(in the rows, 128 means zero)
Which row each row swaps with, under one turn or mirror:
K351: [156 123 122 145  99 109 120 168  73 146  98 112 133 121 111  88 138  99
 129 134]
K190: [150 137 118 138 106 153 116 159  93 152 106 110 122 102 109  76 147 108
 125 119]
K316: [131 116 170 103 110 148 113 169 141 159 147 145 111 138 115  96 132 125
 101  73]
K778: [136 128 146 133 108  72 122 154  81 139  90 132 134 123 107  90 134 112
 149 147]
K951: [152 131 125 143  98 148 116 162  79 159 103 112 124 107 107  89 145 105
 125 124]
K484: [140 123 147 113  99 122  88 121 127 127 109 136 152 155 152 128 122  68
 125  98]
K909: [143 118 136 144 110  93 120 150  79 143  87 118 149 120 116  88 129  97
 141 144]
K619: [133 151 107 163 104 120 137 120  99 121 115 144 146 123 122 154 138 106
 140 139]
K153: [152 127 125 150  96 119 121 159  75 143  96 114 137 112 113  79 140 103
 141 135]
K626: [143 132 160 111 119 101  86 126 135 128 110 144 158 146 134 130 125  73
 131  99]
K212: [141 101 139 109  83 158 115 139 117 148 126 130 137 150 157 140 131  75
 124  93]
K29: [135 106 144 107  87 161 113 135 125 138 126 129 132 150 158 140 129  70
 122 102]
K22: [136 124 162 112 106 109  80 116 130 128 114 139 155 149 131 120 124  74
 129  96]
K797: [142 120 145 147 103 119 149 160  92 171 151 133 120 130 117 134 109 176
 118 145]
K271: [136 109 128 137  92 177 138 146 110 162 144 119 115 152 154 152 123 113
 118 123]
K382: [131 148 130 149  90 145 142 104  91 132 119 107 124 129 131 149 130 113
 106 146]
K206: [135 117 142 115  91 150 105 127 123 134 117 129 147 150 158 131 130  65
 120  99]
K943: [115 108 182 106 116  97 119 169 149 143 144 171 126 145 138 134 126 139
 132  87]
K194: [137 103 137 117  89 162 116 132 118 143 129 122 136 148 160 136 130  68
 120 105]
K161: [130 147 105 167  95 123 132 122  85 132 119 132 136 127 136 157 129 112
 128 142]
K37: [118 159 155 133 145 108 135 139 113 141 135 140 131 119 113  72 143 153
 127 150]
K26: [126 165 145 125 120 151 147 144  98 147 144 110 121 110 121  73 146 133
 126 143]
K892: [113 161 150 131 128 138 141 155 116 145 146 131 128 111 112  73 153 153
 127 138]
K750: [126 158 155 129 142  79 112 137 117 139 118 143 145 124 113  77 121 143
 135 138]
K84: [131 145 102 158  98 108 142 120  94 124 126 138 140 126 123 158 142 113
 133 146]
K425: [123 134 104 152  99  96 142 121 101 124 110 144 137 129 120 166 134 116
 138 136]
K261: [140 113 138 150 109 126 144 166 101 161 145 129 104 118 119 135 115 182
 123 135]
K614: [109 112 180 106 103  92 124 163 148 133 146 174 127 152 130 135 125 146
 135 100]
K621: [111 111 180 100 108 101 120 153 147 141 153 173 131 156 135 135 128 143
 130  92]
K196: [136 127 139 140 100 137 146 159  93 170 155 121 119 134 127 138 109 179
 117 138]
K994: [122 164 156 137 146  78 125 131 114 134 131 145 142 120 111  83 124 145
 131 133]
K738: [142 130 151 114 114 107  88 125 134 129 104 142 148 152 138 128 117  68
 126  96]
K303: [137 112 145 111  90 160 108 142 122 143 123 129 143 145 167 141 128  73
 122  98]
K421: [145 121 172 110 114 152 113 179 144 163 149 145 114 130 118 101 129 125
 110  78]
K75: [113 115 151 141 103  77 127 145 133 128 138 168 128 154 132 163 123 140
 153 119]
K297: [141 123 176 109 110 150 106 175 148 159 151 144 107 134 117 107 127 134
 115  77]
K414: [120 113 186 101 104 113 117 168 151 142 153 167 124 146 129 126 122 155
 127  93]
K857: [122 125 142 114  82 156 166 168 105 133 113 117 107 116 120  92 164 110
 128 132]
K955: [126 128 157 152  86  77 146 161  99 140 132 140 106 137 105 133 119 170
 114 128]
K718: [120 133 182 111 106  76 130 139 101 124 117 123 150 147 141  94 121 135
 144 159]
K359: [117 166 158 134 138 121 135 129 119 140 142 141 138 111 108  81 136 153
 132 148]
K639: [125 152 102 156 104 110 130 122  99 123 113 139 140 137 134 156 123 114
 134 149]
K999: [110 107 182 112 104  93 118 163 151 143 153 172 126 153 129 130 125 146
 135 100]
K33: [115 104 186 103 106  98 116 165 150 137 149 168 123 153 131 129 119 138
 133  95]
K450: [117 149 146 122 110 146 158 160 112 148 136 119 119 112 109  76 161 138
 122 148]
K111: [129 122 144 157 113 105 144 158  96 164 144 144 110 124 118 138 116 180
 118 134]
K961: [139 105 142 111  87 167 120 137 115 140 125 121 134 150 163 142 128  78
 120 108]
K908: [128 110 180 106 109 134 116 171 150 152 151 155 109 134 123 107 129 144
 112  80]
K118: [147 119 150 153 120 119 143 171  91 172 144 133 117 134 119 127 113 180
 115 139]
K267: [139 110 136 109  94 146 112 133 124 131 111 128 139 149 157 142 128  65
 121 100]
K301: [139 126 151 133 103  75 128 145  86 132 100 113 154 129 120  88 126 107
 146 156]
K280: [120 104 185 106 107 110 116 170 150 149 148 168 119 142 125 118 129 148
 123  86]

K196 swaps with K425
K450 swaps with K301
K961 swaps with K614
K75 swaps with K271
K955 swaps with K382
K857 swaps with K718

